In the data rows, the value 50 means zero.
Each row is a mix of 2 hidden patterns, all the same size, taken from one set. Each row also carries a little noise. Patterns get numbers from 0 up, as they first appear below.
Each row in order, then the numbers of its patterns, largest weight first:
43,43,50,40,61,61,60,54,31,56,51,43,51,22,41,66,36,34,21,25,65,77,51,63,53,58,43,48,44,44,53,46,40,33,41,34,76 0 1
41,59,34,18,62,71,58,17,47,36,60,45,74,41,27,51,42,23,11,39,64,58,40,46,48,39,24,64,29,69,43,65,51,14,52,66,85 2 3
36,62,39,00,71,84,66,11,44,32,65,36,85,34,19,48,30,10,01,36,73,61,36,46,57,34,19,64,26,62,30,69,55,00,58,77,94 2 3
37,40,57,32,65,60,76,51,42,36,56,40,40,49,37,28,49,49,41,41,44,73,33,62,33,23,57,46,37,35,55,67,38,33,15,39,50 0 4
69,63,40,56,19,49,17,51,36,73,25,54,76,45,26,66,52,28,35,38,58,40,69,56,74,73,19,50,62,76,43,45,67,18,84,38,97 1 2
55,59,31,44,32,81,24,50,65,47,39,79,85,61,31,35,75,27,67,54,42,34,34,31,52,45,29,57,41,71,33,53,74,01,59,46,67 2 4
42,49,49,00,75,76,74,18,39,35,73,37,59,28,22,50,29,17,00,29,74,77,45,52,50,38,30,66,21,57,44,82,45,14,39,63,84 0 2
19,36,54,04,79,71,95,30,44,32,90,31,37,29,41,40,29,31,00,35,80,91,44,53,40,35,48,57,34,38,64,72,29,27,16,67,75 3 0
44,39,49,57,46,61,57,78,49,46,47,68,54,55,40,28,70,60,71,52,35,52,34,51,38,39,72,48,46,42,54,48,50,33,24,41,45 4 0
55,60,28,45,36,60,37,44,52,52,37,56,63,50,31,34,56,36,61,37,47,36,42,50,53,46,38,48,48,64,37,49,71,15,54,57,63 2 4
37,38,54,60,54,65,69,77,51,38,54,60,47,55,34,26,72,69,68,48,40,58,25,53,37,34,69,59,46,41,53,46,48,37,18,42,52 4 3
31,56,34,05,71,76,60,18,45,34,61,39,56,31,26,43,36,21,08,36,66,67,38,54,43,39,23,55,28,49,39,68,53,15,34,68,80 0 2
50,52,36,00,62,89,52,15,49,35,55,30,76,34,14,50,32,15,00,43,75,67,41,41,41,37,12,58,30,70,31,83,64,04,53,65,90 2 0
30,39,51,14,72,68,85,34,43,34,75,26,44,40,39,54,26,37,04,38,64,77,39,56,31,33,47,61,36,38,59,68,43,37,22,60,64 3 0
65,60,43,46,38,60,27,53,37,60,34,47,75,37,34,63,54,28,44,38,55,46,61,56,65,72,22,53,47,67,48,47,66,27,76,54,85 2 1
39,37,52,57,48,61,52,66,58,47,44,61,38,51,40,33,66,59,63,48,38,50,39,53,43,34,70,42,44,41,50,45,53,40,22,51,46 4 0
42,49,48,08,61,67,65,30,49,36,61,33,67,28,25,42,37,29,07,42,72,73,57,53,43,40,27,57,29,61,36,72,54,24,46,62,80 0 2
40,42,52,40,54,54,69,53,48,57,55,38,63,24,44,66,43,32,15,27,67,80,47,64,66,59,47,56,49,45,52,49,36,39,50,60,85 3 1
69,67,39,61,27,55,28,46,39,75,38,46,76,32,39,66,50,26,39,32,58,46,63,51,72,76,18,49,57,72,36,34,60,28,76,39,87 1 2
30,56,34,00,64,95,57,18,47,28,73,39,81,31,25,45,34,11,00,27,82,66,41,41,51,38,06,66,28,79,32,81,61,00,48,82,99 2 3
48,47,52,48,44,53,55,47,34,63,49,52,61,31,41,73,40,48,33,35,63,65,62,63,68,61,39,52,61,48,50,39,40,26,47,42,85 1 3
30,38,45,10,76,70,86,34,37,41,77,24,41,28,37,44,27,40,08,27,75,92,48,61,42,25,46,65,39,35,45,73,27,35,24,64,63 0 3
67,71,35,45,28,64,15,41,39,65,26,56,88,37,35,63,58,20,37,35,61,46,67,54,76,75,05,53,60,77,37,45,67,14,85,61,95 2 1
15,43,56,00,88,84,99,29,46,25,86,16,42,17,31,41,21,38,00,23,83,99,41,63,31,24,46,66,28,26,52,82,19,29,16,64,75 0 3
19,39,60,00,79,74,96,28,43,24,78,29,49,25,39,54,34,39,00,36,78,99,39,61,47,36,51,59,32,39,57,78,27,29,22,72,78 3 0
22,35,42,10,66,79,63,14,54,33,76,36,77,38,29,53,33,28,06,29,74,64,40,60,52,30,32,61,38,52,44,68,41,16,47,68,80 3 2
20,50,54,00,82,82,99,26,39,22,94,27,43,27,26,47,29,26,00,31,90,99,33,60,37,19,50,61,28,32,59,74,26,31,13,60,85 3 0
38,36,50,61,43,60,62,77,51,30,46,65,51,63,42,26,72,57,64,52,41,55,26,56,39,20,66,60,43,37,57,35,52,35,17,35,43 4 3
29,35,57,40,59,76,84,56,43,24,66,53,47,48,36,23,48,50,40,44,58,69,31,60,40,25,65,51,35,34,51,56,38,31,09,48,52 3 4
35,56,37,00,71,82,69,14,49,27,71,38,74,43,23,49,32,21,04,33,70,61,39,44,48,31,29,60,34,64,46,64,55,14,54,70,86 3 2
18,45,49,00,84,83,99,17,42,18,83,25,50,32,34,47,19,25,00,22,85,99,43,60,28,29,55,69,21,37,43,72,23,23,18,70,75 3 0
46,43,55,47,52,67,70,54,58,45,55,53,44,55,45,38,50,58,47,32,46,66,41,53,32,33,48,44,50,44,53,67,45,45,27,43,46 0 4
41,42,41,46,60,61,72,49,51,38,57,52,44,52,47,33,55,54,36,47,54,64,36,44,39,33,57,55,43,46,50,50,45,46,32,55,53 3 4
36,39,48,50,56,68,62,68,55,39,48,63,48,58,42,28,67,79,57,46,38,58,22,60,39,24,76,59,42,44,59,41,46,31,19,42,43 4 3
36,48,51,33,48,64,61,56,32,59,49,41,53,36,34,59,51,38,30,37,68,75,51,60,62,40,47,55,49,44,57,47,32,33,44,55,76 3 1
44,46,51,49,50,62,65,49,38,59,65,43,49,33,35,63,41,46,31,38,60,69,49,55,54,52,52,56,51,49,57,43,40,39,47,51,84 3 1
46,35,50,46,61,65,73,53,52,29,50,55,49,48,45,30,65,51,50,49,47,62,27,53,42,38,69,55,41,45,53,50,40,35,28,48,47 3 4
44,50,48,52,51,61,61,59,23,68,51,46,55,16,43,73,48,42,27,20,71,74,59,71,67,70,44,59,57,46,50,45,34,34,50,48,81 1 3
49,47,50,37,52,51,67,55,45,54,60,28,40,26,35,58,42,34,26,37,70,75,60,57,54,53,44,56,47,52,59,62,33,37,39,49,81 0 1
44,55,38,13,59,80,62,22,44,43,62,33,58,34,25,45,34,28,06,34,63,70,51,43,42,46,33,64,36,59,47,86,51,17,35,63,77 0 2
40,59,35,15,62,77,51,18,45,33,62,41,73,37,27,53,46,23,16,38,69,51,48,47,49,41,28,61,37,62,39,69,54,14,46,60,70 2 0
15,30,44,00,83,87,99,22,46,19,87,19,37,20,33,49,22,34,00,29,84,99,46,65,28,27,43,55,26,31,64,86,28,28,03,75,82 0 3
39,57,36,00,68,84,56,13,42,40,64,48,85,34,20,44,38,20,06,40,70,60,42,43,46,32,19,70,34,70,40,69,58,13,56,71,90 2 3
53,59,42,49,43,64,34,41,48,41,38,58,71,52,33,43,67,36,53,59,44,47,38,44,62,48,36,46,45,55,41,55,62,26,49,44,58 2 4
49,42,48,48,42,55,55,60,36,67,52,45,48,23,28,71,41,38,15,23,75,77,70,72,65,80,32,52,57,56,56,44,34,32,53,35,93 1 0
65,67,38,47,31,63,25,38,48,61,38,46,86,39,28,66,56,26,38,31,63,42,64,57,80,78,11,55,52,78,40,47,64,06,83,49,90 2 1
31,46,46,00,77,84,78,11,44,20,77,27,72,38,23,48,29,16,00,32,78,75,32,44,48,31,28,70,19,60,46,75,48,15,50,83,95 3 2
58,56,34,42,33,70,35,44,55,39,45,71,81,63,34,31,67,37,61,47,41,26,43,38,53,37,29,51,34,68,36,51,76,12,61,48,65 2 4
21,28,47,00,93,83,99,26,38,27,88,22,52,25,26,44,23,27,00,33,85,99,35,61,35,25,52,64,26,34,57,83,29,28,12,70,81 3 0
23,40,58,13,80,77,91,35,51,31,80,27,35,40,38,46,33,38,00,34,77,84,41,57,31,36,51,61,34,37,59,72,32,36,20,61,62 0 3
35,53,41,08,73,75,65,29,47,35,71,35,74,36,35,46,32,21,12,40,68,66,34,46,50,39,28,73,31,52,49,63,45,18,43,65,83 3 2
25,44,37,03,72,86,65,22,46,33,63,37,66,37,37,47,35,17,15,44,79,63,47,48,54,34,30,66,33,66,34,61,54,19,49,68,91 3 2
32,44,58,29,57,68,65,56,42,53,64,42,55,28,37,57,45,43,22,25,64,81,57,61,55,53,50,58,48,53,51,47,39,39,40,58,83 3 1
39,42,50,31,53,60,75,51,40,60,65,41,49,28,40,63,40,38,17,22,75,73,57,68,54,51,43,59,47,47,58,51,28,37,38,57,92 3 1
22,31,54,12,82,75,93,25,49,40,79,27,45,26,34,56,33,29,00,35,78,94,38,63,37,24,54,54,31,38,55,72,30,30,19,64,69 0 3
